The rows below fall into families. The same turns and mirrors carry the whole set onto itself and the rows of a family onto each other. For each named row, which other rows are in its family? Write them in the order they are listed.
These 16 rows form 4 families of 4 rows each.
leb: 2.81 -3.87 -2.49 -0.94 1.28 -0.52 1.50 -1.07
lok: 1.38 -2.17 0.33 1.13 0.34 -3.54 1.63 -0.98
Mer: -1.51 -2.21 -0.02 -1.82 -0.22 -1.59 1.64 -1.05
gaka: 1.52 0.42 -0.37 0.36 1.64 -3.64 -1.49 -1.20
lanop: 3.34 -2.65 -0.30 -2.20 -1.77 -0.71 2.25 0.76
Pivin: -0.01 -1.73 1.42 1.07 0.11 -2.19 -0.16 -0.33
kefeb: 3.67 -2.72 -2.70 -3.24 1.06 -1.49 1.50 -0.24
nuran: 0.83 1.11 -2.51 -2.84 1.41 0.35 -0.80 -1.08
sopa: 3.86 -1.08 0.46 -3.46 -1.00 0.40 -0.90 -0.68
Rorug: -1.01 1.22 -1.04 -1.99 0.18 -2.23 0.33 0.80
beden: 3.45 1.97 0.94 -1.10 -0.82 -1.58 -0.72 -0.47
Kula: 0.52 -1.80 -0.59 -2.53 0.14 1.91 0.65 -1.78
nas: 1.93 0.40 1.31 -0.79 0.93 -3.51 -0.08 -2.69
bis: 4.27 -1.21 -2.64 -1.20 1.75 -0.57 -1.51 -0.54
Div: 2.06 0.87 0.33 -1.54 -1.38 -2.70 2.89 0.49
Bafir: 2.96 -0.78 -3.13 -0.73 1.52 0.92 0.20 0.74

Same family as Bafir: Pivin, kefeb, nas
Same family as nuran: Mer, lanop, beden
Same family as Div: sopa, Rorug, Kula

The rows below fall into families. The same turns and mirrors carry the whole set onto itself and the rows of a family onto each other. For each named row, which other rows are in its family? Write them in the order they are listed.
These 20 rows form 4 families of 5 rows each.
Ruvoz: -0.08 2.39 0.63 -2.56 -1.56 -0.90 0.82 0.00 -0.70 -0.71 -0.41 -1.35 -3.27 -0.32
lef: -1.28 1.69 0.37 0.14 1.94 1.75 -3.68 -2.68 -0.64 1.55 -0.50 1.20 1.31 0.91
sevav: -0.86 4.62 1.12 0.54 -0.67 0.81 -1.52 -0.33 -1.58 0.56 -0.07 1.64 -1.00 -0.09
Tugi: 0.31 -0.27 -0.19 -0.42 2.27 2.82 1.17 -1.74 -0.16 2.22 -2.37 -1.01 2.48 1.55
bodob: -2.22 2.84 0.88 -0.64 0.55 0.96 -0.76 -0.75 -1.89 1.41 1.27 0.90 -2.72 0.07
Keva: -2.40 0.95 0.19 1.12 3.12 1.96 -1.15 0.37 -0.15 2.81 -0.66 0.05 0.07 -0.13
Pati: -1.68 0.02 -0.38 -0.26 2.47 2.01 -1.27 -1.97 -1.64 2.32 1.27 1.28 1.21 0.60
zume: 0.77 -2.13 -1.33 -1.90 1.56 1.05 -0.02 -1.90 -0.23 0.74 -0.70 -0.77 3.20 0.67
piv: -2.59 2.42 1.86 -0.19 0.99 -0.31 -1.86 1.63 -0.21 -0.50 0.83 -0.22 -1.91 -0.35
vuro: -0.68 -1.87 -1.07 -1.11 1.66 1.31 -1.70 -2.63 1.50 0.31 -1.70 -1.02 2.15 2.48
fati: -1.53 1.77 -0.30 1.72 2.08 0.58 -3.50 0.55 -0.72 1.33 -0.23 0.48 -0.23 -0.15
kote: -0.03 1.92 0.77 -2.21 -2.66 -0.23 1.24 -0.35 -0.88 -2.52 -0.81 -1.54 -0.02 3.04
dapo: -1.46 3.13 0.83 -0.46 -1.06 -0.41 -1.89 1.72 -1.53 -1.85 0.84 0.41 -1.18 0.97
dak: 0.46 -1.17 -1.27 -1.34 -1.38 0.02 1.64 -0.36 1.93 -1.57 -1.82 -1.91 0.31 2.35
ziv: -0.30 -0.26 -1.16 1.17 2.27 1.54 -1.39 -2.07 0.31 2.77 -2.53 -1.38 1.56 1.26
Ludu: 1.80 -0.59 -0.66 -3.27 -0.97 -0.83 1.30 -0.72 0.32 -1.12 -1.69 -2.41 0.35 0.10
Tor: -0.05 1.86 2.53 -2.59 -1.07 -0.89 0.05 0.34 -0.39 -3.10 -0.06 -1.47 -0.80 1.28
Mov: 1.83 0.23 1.32 -2.61 -0.29 1.05 1.85 -1.73 -0.37 -1.43 -2.04 -1.99 1.89 2.48
zur: 0.69 -0.24 -0.61 -1.26 -0.63 0.92 1.61 -2.60 0.29 0.35 -2.93 -2.59 1.69 3.28
fezoz: 0.25 2.87 0.04 -0.33 -2.76 -0.27 1.79 1.20 0.03 -1.46 -0.89 -0.35 -1.63 0.71

Same family as piv: Tugi, Keva, Tor, Mov
Same family as vuro: lef, sevav, dak, fezoz
Same family as Ludu: Ruvoz, bodob, Pati, zume

